128 stands for zero in the data rows.
Here are some rows, each followed by its group. Rows of different groups can look alike.
[180, 111, 110, 115, 158, 151, 122, 161, 140, 83, 215, 151, 118, 131, 112, 144, 128, 129, 126, 122, 106, 124, 88, 130, 167, 121, 65, 136, 182, 137, 115, 123] pz
[58, 98, 71, 52, 128, 104, 150, 137, 149, 121, 144, 79, 127, 199, 120, 79, 54, 83, 64, 153, 73, 119, 115, 194, 98, 0, 65, 74, 111, 129, 58, 0] pz
[182, 85, 142, 154, 43, 156, 77, 83, 94, 165, 97, 184, 132, 158, 110, 177, 94, 178, 126, 163, 142, 108, 171, 86, 189, 148, 174, 92, 64, 195, 106, 143] pm
[84, 110, 108, 99, 107, 205, 94, 126, 142, 176, 171, 127, 120, 126, 141, 140, 101, 159, 70, 188, 113, 124, 139, 128, 99, 155, 130, 126, 118, 123, 110, 161] md
[187, 85, 142, 155, 43, 141, 77, 82, 94, 166, 99, 183, 131, 159, 111, 176, 93, 179, 126, 164, 142, 109, 170, 86, 190, 148, 172, 92, 64, 195, 106, 144] pm
[162, 169, 172, 147, 179, 84, 111, 107, 138, 78, 132, 168, 106, 110, 159, 87, 147, 133, 162, 122, 189, 181, 96, 97, 151, 136, 106, 96, 140, 125, 179, 122] pm
[164, 101, 98, 93, 148, 106, 137, 171, 122, 155, 192, 54, 147, 163, 132, 117, 130, 91, 116, 119, 89, 100, 119, 163, 71, 90, 93, 129, 157, 151, 121, 126] zt
[134, 101, 123, 177, 100, 132, 90, 105, 63, 164, 63, 150, 131, 96, 135, 164, 117, 166, 132, 199, 119, 119, 197, 98, 159, 156, 140, 133, 90, 124, 111, 161] md
[105, 101, 123, 177, 100, 144, 93, 106, 64, 163, 70, 151, 131, 96, 135, 164, 117, 166, 131, 198, 120, 119, 197, 101, 158, 157, 140, 133, 90, 124, 111, 162] md
[119, 177, 151, 149, 136, 119, 151, 177, 130, 105, 161, 96, 139, 61, 195, 86, 159, 129, 146, 64, 173, 75, 100, 195, 115, 153, 118, 146, 131, 82, 181, 148] zt
[143, 175, 213, 149, 136, 132, 201, 108, 55, 103, 127, 113, 184, 114, 161, 149, 179, 150, 160, 77, 149, 67, 171, 107, 88, 149, 126, 165, 122, 105, 158, 106] pm
[131, 101, 123, 177, 100, 137, 90, 105, 63, 164, 64, 150, 131, 96, 134, 164, 117, 166, 132, 199, 119, 119, 197, 98, 159, 157, 140, 133, 90, 124, 111, 161] md
[147, 74, 74, 127, 137, 63, 140, 100, 158, 109, 153, 113, 194, 104, 189, 111, 96, 65, 122, 87, 117, 186, 115, 145, 114, 63, 150, 127, 139, 160, 65, 115] pz
[197, 92, 119, 123, 122, 158, 98, 115, 94, 128, 67, 140, 138, 121, 53, 96, 95, 123, 138, 175, 90, 114, 148, 42, 99, 166, 148, 79, 95, 176, 44, 140] md
[159, 202, 131, 163, 163, 83, 175, 148, 187, 95, 117, 115, 135, 123, 187, 117, 150, 84, 140, 102, 172, 151, 118, 172, 120, 67, 137, 207, 195, 112, 183, 151] ns
[149, 86, 141, 154, 45, 162, 79, 84, 95, 164, 107, 184, 132, 159, 111, 175, 95, 179, 125, 162, 142, 108, 170, 91, 187, 148, 174, 91, 64, 195, 106, 143] pm
[109, 184, 120, 144, 145, 70, 173, 157, 166, 103, 138, 116, 179, 105, 155, 111, 162, 110, 150, 80, 134, 146, 101, 124, 123, 122, 122, 124, 127, 71, 157, 140] jb
[159, 173, 210, 151, 138, 188, 178, 95, 52, 105, 127, 154, 174, 118, 161, 154, 174, 156, 187, 53, 154, 54, 169, 104, 120, 149, 136, 158, 122, 120, 160, 98] zt
[159, 88, 109, 61, 85, 78, 105, 106, 180, 138, 118, 123, 128, 179, 99, 148, 118, 135, 125, 132, 76, 123, 124, 114, 128, 128, 104, 106, 83, 146, 101, 101] bb
[158, 85, 141, 154, 44, 170, 78, 84, 94, 163, 101, 184, 132, 158, 110, 177, 95, 178, 125, 162, 142, 108, 171, 88, 187, 149, 175, 91, 64, 196, 106, 143] pm
[185, 161, 139, 173, 180, 107, 146, 142, 194, 120, 118, 167, 107, 157, 142, 147, 155, 50, 155, 98, 146, 189, 74, 145, 151, 63, 110, 169, 201, 102, 129, 122] jb
[134, 132, 93, 70, 138, 93, 175, 152, 121, 44, 115, 89, 130, 175, 106, 79, 124, 99, 117, 154, 68, 132, 132, 150, 94, 88, 99, 136, 141, 121, 134, 95] ns
[84, 112, 118, 159, 109, 180, 107, 118, 125, 171, 134, 135, 131, 106, 142, 143, 113, 176, 100, 192, 114, 123, 167, 129, 121, 155, 137, 137, 106, 121, 112, 162] md
[89, 109, 86, 78, 82, 94, 146, 133, 147, 95, 146, 116, 92, 174, 81, 74, 88, 85, 85, 148, 65, 103, 108, 107, 108, 197, 127, 74, 109, 170, 30, 53] md
[134, 108, 104, 109, 149, 157, 103, 114, 152, 133, 189, 135, 118, 118, 113, 130, 117, 145, 121, 125, 51, 104, 63, 125, 165, 159, 108, 130, 189, 148, 118, 108] zt
[156, 176, 214, 149, 140, 181, 206, 107, 48, 104, 128, 127, 186, 116, 164, 150, 177, 149, 185, 74, 149, 65, 179, 106, 82, 150, 131, 165, 121, 103, 160, 104] pm
[179, 202, 107, 108, 185, 72, 194, 172, 134, 43, 173, 28, 84, 193, 157, 113, 164, 114, 129, 109, 193, 182, 98, 164, 76, 65, 127, 93, 182, 106, 241, 139] ns
[137, 124, 110, 166, 116, 148, 164, 112, 159, 188, 63, 117, 112, 99, 146, 146, 118, 131, 145, 120, 109, 134, 131, 133, 157, 94, 135, 171, 162, 110, 112, 169] jb
[74, 113, 138, 69, 138, 117, 161, 149, 138, 199, 142, 80, 154, 103, 138, 87, 115, 99, 103, 144, 89, 115, 131, 194, 71, 81, 40, 146, 143, 86, 167, 181] pm
[126, 143, 127, 157, 160, 104, 119, 159, 185, 121, 125, 172, 121, 130, 130, 158, 139, 114, 144, 93, 80, 197, 57, 121, 142, 126, 132, 155, 176, 103, 108, 107] zt
[122, 121, 116, 96, 123, 159, 168, 195, 109, 175, 121, 83, 158, 154, 123, 103, 106, 119, 111, 137, 89, 129, 150, 174, 104, 113, 112, 130, 147, 150, 137, 159] jb
[137, 125, 110, 166, 116, 150, 165, 115, 158, 188, 63, 117, 112, 100, 146, 147, 118, 134, 144, 120, 108, 134, 131, 133, 157, 96, 135, 171, 162, 110, 112, 169] jb
[179, 85, 142, 154, 43, 159, 77, 83, 94, 164, 97, 184, 132, 158, 110, 177, 94, 178, 126, 163, 142, 108, 171, 86, 189, 148, 174, 91, 64, 195, 106, 143] pm
[49, 134, 94, 48, 193, 113, 150, 207, 148, 129, 192, 61, 60, 186, 146, 11, 60, 70, 60, 135, 101, 134, 103, 233, 94, 51, 54, 85, 164, 59, 217, 192] jb
[195, 85, 141, 155, 43, 133, 77, 82, 94, 167, 100, 183, 131, 159, 111, 176, 92, 179, 126, 164, 142, 109, 170, 86, 191, 148, 172, 92, 64, 194, 105, 144] pm
[66, 116, 106, 84, 154, 188, 82, 160, 178, 191, 219, 157, 113, 170, 111, 119, 61, 135, 87, 143, 111, 121, 103, 119, 126, 142, 114, 101, 164, 163, 104, 133] zt
[55, 110, 73, 54, 86, 85, 151, 118, 150, 146, 124, 92, 112, 150, 116, 47, 71, 81, 73, 148, 88, 122, 108, 195, 100, 54, 103, 104, 126, 91, 148, 62] pm
[200, 80, 84, 115, 100, 108, 100, 104, 116, 86, 132, 146, 170, 164, 78, 107, 110, 56, 121, 119, 119, 193, 137, 93, 132, 151, 208, 90, 132, 75, 98, 128] rg
[182, 145, 140, 140, 171, 74, 144, 132, 121, 56, 116, 110, 166, 167, 118, 87, 109, 122, 135, 110, 186, 107, 152, 104, 197, 177, 255, 79, 161, 151, 147, 129] rg
[134, 199, 150, 75, 181, 76, 165, 167, 161, 66, 158, 118, 77, 125, 129, 118, 192, 130, 96, 103, 89, 135, 91, 134, 122, 118, 67, 102, 130, 95, 168, 142] ns
[154, 157, 111, 138, 133, 91, 153, 134, 153, 111, 130, 110, 166, 154, 193, 136, 135, 75, 130, 96, 151, 158, 171, 172, 116, 50, 136, 175, 181, 130, 163, 138] pz
[72, 122, 85, 50, 113, 109, 132, 137, 139, 120, 112, 107, 118, 144, 115, 128, 114, 112, 84, 170, 77, 102, 112, 144, 109, 125, 126, 112, 103, 114, 92, 71] fr
[178, 103, 150, 66, 170, 106, 183, 78, 113, 82, 135, 168, 125, 135, 129, 158, 158, 187, 104, 90, 117, 153, 130, 143, 131, 152, 109, 166, 67, 130, 128, 147] ns
[119, 200, 171, 151, 142, 103, 159, 193, 146, 103, 166, 92, 123, 64, 75, 57, 190, 65, 223, 61, 156, 168, 98, 196, 96, 72, 108, 165, 132, 63, 159, 167] bb
[164, 110, 194, 134, 171, 146, 109, 122, 65, 59, 124, 148, 91, 131, 72, 147, 182, 166, 137, 70, 122, 97, 128, 88, 82, 132, 136, 145, 123, 143, 17, 96] md
[123, 112, 155, 141, 163, 148, 156, 190, 123, 101, 165, 81, 157, 101, 198, 87, 175, 105, 113, 89, 171, 103, 108, 138, 73, 135, 90, 110, 127, 138, 171, 159] pz
[148, 126, 146, 144, 165, 98, 78, 81, 165, 93, 126, 184, 107, 110, 44, 77, 125, 114, 141, 101, 195, 144, 83, 76, 150, 156, 117, 97, 142, 161, 130, 115] zt
[100, 94, 104, 58, 125, 109, 166, 139, 146, 143, 101, 82, 138, 166, 123, 116, 95, 91, 93, 138, 83, 103, 141, 205, 75, 39, 49, 140, 126, 97, 126, 52] bb
[81, 95, 141, 155, 68, 171, 92, 88, 100, 164, 125, 181, 131, 160, 111, 160, 107, 183, 122, 158, 139, 110, 162, 105, 178, 148, 164, 92, 68, 193, 110, 146] pm
[95, 128, 90, 103, 108, 77, 152, 172, 152, 89, 124, 112, 161, 164, 88, 96, 93, 64, 103, 118, 67, 144, 127, 127, 135, 105, 124, 87, 149, 110, 158, 95] jb
[39, 133, 99, 40, 163, 172, 113, 216, 170, 149, 200, 101, 118, 134, 116, 135, 94, 82, 60, 126, 130, 118, 55, 138, 67, 128, 95, 110, 206, 105, 119, 140] fr
[153, 113, 148, 139, 160, 102, 89, 125, 72, 62, 124, 157, 85, 129, 128, 157, 172, 169, 145, 57, 132, 150, 112, 91, 168, 112, 178, 163, 127, 173, 60, 108] ns
[79, 107, 123, 177, 104, 166, 111, 108, 70, 164, 92, 149, 129, 97, 136, 157, 120, 170, 125, 195, 117, 120, 188, 116, 153, 157, 138, 134, 93, 124, 112, 162] md
[118, 88, 73, 26, 107, 68, 142, 125, 195, 146, 115, 88, 137, 149, 107, 121, 113, 47, 92, 113, 69, 130, 120, 186, 100, 65, 123, 115, 128, 95, 83, 34] pz
[189, 85, 142, 155, 43, 139, 77, 82, 94, 166, 99, 183, 131, 159, 111, 176, 93, 179, 126, 164, 142, 109, 170, 86, 190, 148, 172, 92, 64, 195, 106, 144] pm
[142, 214, 147, 133, 190, 70, 189, 188, 224, 86, 139, 110, 26, 142, 202, 135, 162, 46, 164, 84, 183, 204, 61, 213, 113, 75, 127, 231, 151, 102, 210, 135] ns
[93, 133, 133, 175, 165, 164, 78, 66, 140, 158, 19, 164, 132, 93, 91, 111, 157, 167, 201, 105, 151, 107, 53, 88, 190, 185, 145, 114, 206, 168, 115, 112] rg
[133, 101, 122, 177, 100, 113, 91, 105, 63, 164, 66, 150, 130, 96, 135, 164, 117, 167, 131, 199, 119, 119, 197, 97, 160, 156, 140, 133, 90, 124, 111, 161] md
[56, 99, 68, 52, 92, 81, 149, 143, 150, 121, 124, 97, 140, 192, 50, 82, 50, 83, 63, 152, 62, 147, 113, 152, 99, 47, 92, 68, 88, 123, 75, 0] pz
[151, 140, 123, 161, 139, 166, 146, 152, 134, 136, 117, 91, 134, 94, 115, 141, 146, 190, 133, 104, 152, 112, 95, 144, 181, 170, 137, 139, 183, 99, 118, 140] jb
[130, 192, 57, 101, 167, 64, 173, 159, 176, 87, 151, 100, 89, 161, 105, 142, 151, 102, 137, 104, 25, 173, 104, 170, 108, 77, 132, 175, 138, 105, 178, 83] pm
[91, 104, 119, 176, 102, 190, 95, 109, 70, 162, 101, 149, 132, 98, 135, 159, 117, 167, 113, 197, 118, 120, 192, 113, 149, 157, 140, 134, 91, 123, 111, 161] md
[129, 198, 169, 162, 147, 104, 163, 195, 148, 98, 186, 94, 116, 56, 35, 55, 209, 72, 189, 62, 166, 177, 103, 180, 94, 93, 90, 153, 133, 64, 163, 162] ns
[95, 102, 121, 176, 101, 165, 94, 107, 66, 163, 81, 151, 131, 96, 133, 162, 118, 166, 125, 198, 119, 119, 195, 106, 156, 157, 140, 133, 90, 124, 111, 161] md
[159, 173, 212, 149, 135, 186, 195, 94, 48, 104, 129, 145, 184, 117, 162, 151, 171, 150, 190, 77, 154, 62, 178, 106, 119, 151, 136, 164, 121, 104, 158, 99] pm
[209, 75, 108, 97, 100, 109, 95, 117, 110, 169, 113, 171, 146, 170, 63, 179, 86, 133, 129, 152, 92, 77, 152, 31, 112, 212, 148, 59, 85, 197, 15, 125] zt
[139, 85, 141, 154, 45, 166, 79, 84, 95, 163, 105, 184, 132, 158, 109, 176, 96, 178, 125, 162, 142, 108, 170, 90, 187, 149, 174, 91, 64, 196, 106, 143] pm
[87, 106, 117, 173, 103, 195, 97, 111, 79, 163, 118, 146, 132, 100, 136, 155, 116, 168, 103, 195, 117, 120, 186, 118, 141, 156, 139, 135, 94, 122, 111, 162] md
[96, 97, 128, 138, 82, 178, 82, 104, 132, 169, 155, 174, 130, 161, 110, 139, 90, 187, 106, 158, 137, 111, 152, 121, 168, 149, 163, 95, 81, 189, 106, 142] pm
[72, 118, 111, 58, 172, 188, 84, 221, 182, 179, 240, 105, 113, 176, 117, 121, 58, 139, 83, 142, 129, 123, 102, 125, 43, 140, 96, 98, 191, 157, 113, 138] zt
[93, 188, 162, 153, 197, 104, 95, 210, 162, 118, 165, 168, 92, 119, 138, 74, 202, 113, 180, 98, 192, 136, 82, 100, 130, 160, 92, 100, 141, 120, 141, 110] zt
[183, 110, 102, 87, 164, 92, 182, 161, 125, 0, 195, 72, 112, 187, 106, 71, 164, 104, 122, 124, 69, 148, 131, 180, 94, 57, 40, 181, 160, 125, 180, 128] ns
[145, 167, 206, 148, 151, 170, 196, 151, 67, 88, 129, 79, 165, 119, 155, 144, 179, 136, 94, 79, 149, 68, 160, 116, 67, 140, 107, 162, 125, 101, 152, 100] pm
[219, 74, 72, 109, 87, 77, 104, 117, 123, 71, 139, 160, 116, 199, 72, 136, 127, 36, 127, 131, 191, 220, 107, 69, 124, 180, 188, 69, 99, 61, 110, 129] fr
[94, 92, 133, 153, 62, 176, 82, 87, 105, 164, 131, 183, 132, 160, 109, 157, 95, 181, 114, 161, 137, 109, 163, 103, 178, 148, 172, 92, 67, 195, 105, 142] pm
[162, 85, 125, 73, 112, 178, 122, 94, 141, 161, 84, 99, 128, 154, 132, 148, 115, 144, 130, 120, 92, 115, 117, 116, 176, 141, 137, 156, 123, 122, 116, 152] bb
[159, 172, 212, 150, 136, 187, 188, 94, 48, 105, 128, 149, 181, 117, 162, 152, 172, 153, 188, 70, 154, 62, 175, 105, 119, 151, 135, 163, 122, 108, 158, 99] pm
[117, 77, 72, 80, 106, 96, 130, 141, 121, 81, 167, 75, 150, 192, 84, 133, 77, 43, 111, 156, 63, 154, 129, 130, 84, 79, 91, 45, 130, 134, 69, 21] fr
[122, 200, 165, 162, 148, 94, 164, 192, 150, 99, 185, 91, 145, 65, 30, 48, 213, 59, 221, 66, 166, 192, 102, 183, 93, 90, 89, 157, 134, 54, 162, 158] ns
[38, 118, 118, 75, 174, 103, 153, 149, 144, 151, 142, 89, 121, 93, 130, 12, 102, 79, 75, 138, 103, 102, 104, 188, 98, 111, 48, 95, 157, 64, 186, 189] rg
[167, 128, 112, 148, 173, 144, 132, 80, 155, 107, 119, 138, 120, 114, 117, 134, 139, 130, 118, 123, 125, 127, 97, 119, 135, 142, 103, 137, 191, 127, 115, 133] ns
[131, 174, 191, 151, 155, 186, 136, 186, 116, 104, 136, 73, 149, 117, 164, 143, 179, 93, 106, 81, 146, 72, 110, 118, 129, 143, 97, 155, 126, 97, 136, 103] fr
[106, 88, 141, 154, 51, 168, 84, 85, 95, 163, 113, 184, 132, 159, 110, 172, 99, 180, 125, 162, 142, 108, 169, 95, 185, 149, 171, 91, 64, 196, 108, 145] pm
[84, 108, 114, 156, 104, 200, 98, 115, 104, 167, 141, 140, 132, 104, 137, 148, 112, 169, 89, 194, 115, 121, 172, 125, 127, 156, 137, 136, 100, 122, 110, 163] md
[154, 158, 112, 137, 134, 91, 154, 136, 153, 111, 131, 109, 166, 156, 194, 135, 135, 74, 130, 97, 152, 158, 171, 173, 115, 47, 135, 175, 183, 130, 163, 139] pz
[154, 200, 114, 101, 182, 73, 200, 155, 138, 54, 168, 41, 92, 194, 161, 121, 161, 113, 127, 113, 188, 190, 99, 176, 123, 59, 126, 132, 182, 78, 234, 146] ns
[77, 117, 118, 178, 111, 205, 111, 130, 123, 173, 133, 137, 127, 111, 142, 142, 113, 177, 115, 189, 110, 124, 147, 121, 116, 153, 137, 134, 108, 119, 112, 156] md
[136, 149, 167, 150, 178, 103, 74, 70, 151, 116, 108, 193, 104, 108, 97, 69, 154, 127, 178, 99, 197, 140, 80, 72, 159, 173, 138, 99, 142, 179, 120, 112] zt
[185, 90, 88, 132, 60, 98, 144, 87, 150, 115, 109, 129, 91, 142, 126, 65, 67, 77, 101, 146, 97, 117, 110, 158, 110, 31, 116, 96, 156, 131, 0, 186] bb
[84, 104, 123, 177, 102, 163, 104, 107, 67, 163, 86, 150, 130, 97, 135, 161, 119, 168, 128, 197, 118, 120, 193, 111, 155, 157, 139, 134, 91, 124, 112, 162] md
Which 2 groups are nearest to each row below, nearest first, going by the average distance to the group's rows?
[123, 200, 166, 162, 148, 96, 164, 193, 150, 99, 186, 91, 140, 64, 30, 49, 213, 60, 218, 66, 166, 189, 103, 183, 93, 90, 90, 157, 133, 56, 163, 159] >> ns jb
[107, 123, 117, 123, 114, 137, 171, 108, 123, 144, 83, 116, 116, 72, 180, 138, 128, 156, 132, 157, 109, 135, 130, 203, 124, 69, 125, 214, 159, 94, 133, 142] >> jb md
[44, 129, 49, 27, 125, 123, 106, 151, 172, 126, 62, 128, 136, 149, 78, 130, 84, 93, 59, 121, 7, 129, 63, 100, 27, 142, 148, 92, 56, 127, 117, 2] >> fr pz
[181, 93, 129, 92, 106, 172, 114, 108, 145, 164, 82, 105, 122, 153, 139, 145, 111, 100, 140, 117, 130, 117, 97, 118, 187, 137, 133, 156, 158, 121, 114, 153] >> jb bb
[109, 127, 140, 171, 144, 137, 149, 199, 168, 183, 101, 93, 109, 27, 170, 65, 140, 87, 206, 100, 73, 120, 103, 199, 105, 116, 126, 210, 175, 89, 159, 121] >> jb bb
[61, 121, 120, 157, 156, 192, 97, 213, 166, 186, 210, 159, 117, 171, 115, 133, 91, 149, 102, 138, 127, 121, 103, 117, 82, 142, 125, 100, 147, 154, 107, 136] >> zt md
Which 2 groups are nearest to each row below, nearest first, going by the distance to the group's nearest row?
[198, 62, 102, 121, 109, 133, 78, 110, 96, 177, 110, 163, 151, 171, 138, 168, 95, 91, 124, 143, 146, 124, 157, 94, 172, 136, 243, 79, 148, 149, 103, 134] >> pm rg
[158, 112, 112, 115, 154, 127, 161, 120, 137, 174, 104, 92, 138, 135, 136, 54, 138, 79, 104, 105, 85, 141, 128, 135, 84, 109, 91, 136, 141, 75, 141, 158] >> jb pm
[189, 46, 127, 131, 60, 132, 63, 123, 76, 175, 119, 192, 144, 155, 122, 201, 116, 181, 124, 165, 190, 106, 182, 75, 184, 194, 255, 69, 85, 170, 98, 134] >> pm md
[120, 179, 35, 96, 164, 73, 177, 143, 110, 102, 158, 46, 156, 199, 141, 128, 141, 121, 125, 131, 112, 226, 123, 151, 84, 101, 164, 75, 129, 80, 220, 89] >> ns pm
[112, 190, 131, 151, 141, 108, 158, 199, 145, 106, 181, 69, 122, 106, 200, 62, 164, 113, 146, 69, 172, 183, 109, 180, 109, 101, 118, 113, 134, 115, 159, 148] >> zt jb
[155, 56, 89, 26, 137, 103, 158, 68, 195, 119, 124, 143, 128, 151, 127, 158, 131, 104, 90, 95, 124, 184, 73, 144, 69, 98, 113, 162, 89, 92, 106, 104] >> bb pz
[136, 166, 119, 142, 155, 128, 181, 196, 131, 61, 130, 66, 86, 160, 126, 37, 134, 40, 204, 117, 89, 135, 118, 173, 38, 78, 43, 171, 157, 88, 149, 172] >> ns bb
[113, 174, 175, 151, 156, 177, 180, 219, 138, 102, 138, 63, 149, 123, 168, 142, 164, 90, 109, 92, 147, 95, 108, 116, 55, 132, 112, 146, 129, 105, 151, 99] >> fr pm
[152, 101, 109, 62, 114, 152, 122, 90, 171, 171, 103, 97, 82, 42, 171, 101, 121, 68, 137, 117, 75, 90, 91, 219, 114, 118, 122, 220, 180, 106, 119, 105] >> jb bb
[172, 87, 108, 74, 122, 117, 126, 77, 165, 104, 131, 167, 133, 163, 114, 150, 114, 81, 102, 94, 61, 193, 82, 84, 129, 178, 133, 134, 63, 144, 101, 85] >> bb rg
[136, 181, 80, 100, 174, 78, 167, 185, 150, 87, 153, 77, 74, 154, 183, 139, 151, 98, 116, 95, 117, 112, 103, 207, 103, 76, 131, 186, 145, 137, 193, 128] >> pm ns
Which 2 groups are nearest to each row below, nearest first, going by the distance to the centre of the group?
[171, 87, 130, 84, 105, 179, 116, 103, 141, 163, 83, 93, 125, 152, 137, 146, 113, 136, 137, 120, 131, 117, 99, 117, 185, 139, 134, 155, 149, 121, 116, 154] >> bb pm
[153, 122, 85, 122, 93, 98, 117, 140, 140, 106, 85, 140, 140, 138, 65, 177, 123, 133, 135, 102, 122, 140, 154, 94, 112, 247, 136, 114, 57, 135, 73, 126] >> pm md
[118, 178, 149, 148, 138, 119, 151, 167, 133, 106, 162, 88, 140, 63, 196, 75, 163, 127, 144, 64, 171, 74, 101, 188, 112, 150, 118, 147, 130, 85, 185, 147] >> ns jb
Which 3 groups are nearest to each row below, nearest first, going by the distance to the group's nearest row?
[140, 139, 165, 149, 173, 101, 74, 70, 154, 114, 112, 193, 108, 108, 99, 71, 143, 126, 170, 99, 197, 141, 80, 72, 158, 172, 139, 99, 142, 176, 119, 113] >> zt pm rg
[165, 80, 102, 142, 89, 95, 93, 85, 182, 84, 136, 181, 103, 128, 106, 110, 84, 90, 112, 115, 172, 154, 96, 90, 126, 102, 97, 89, 137, 133, 81, 140] >> zt ns bb
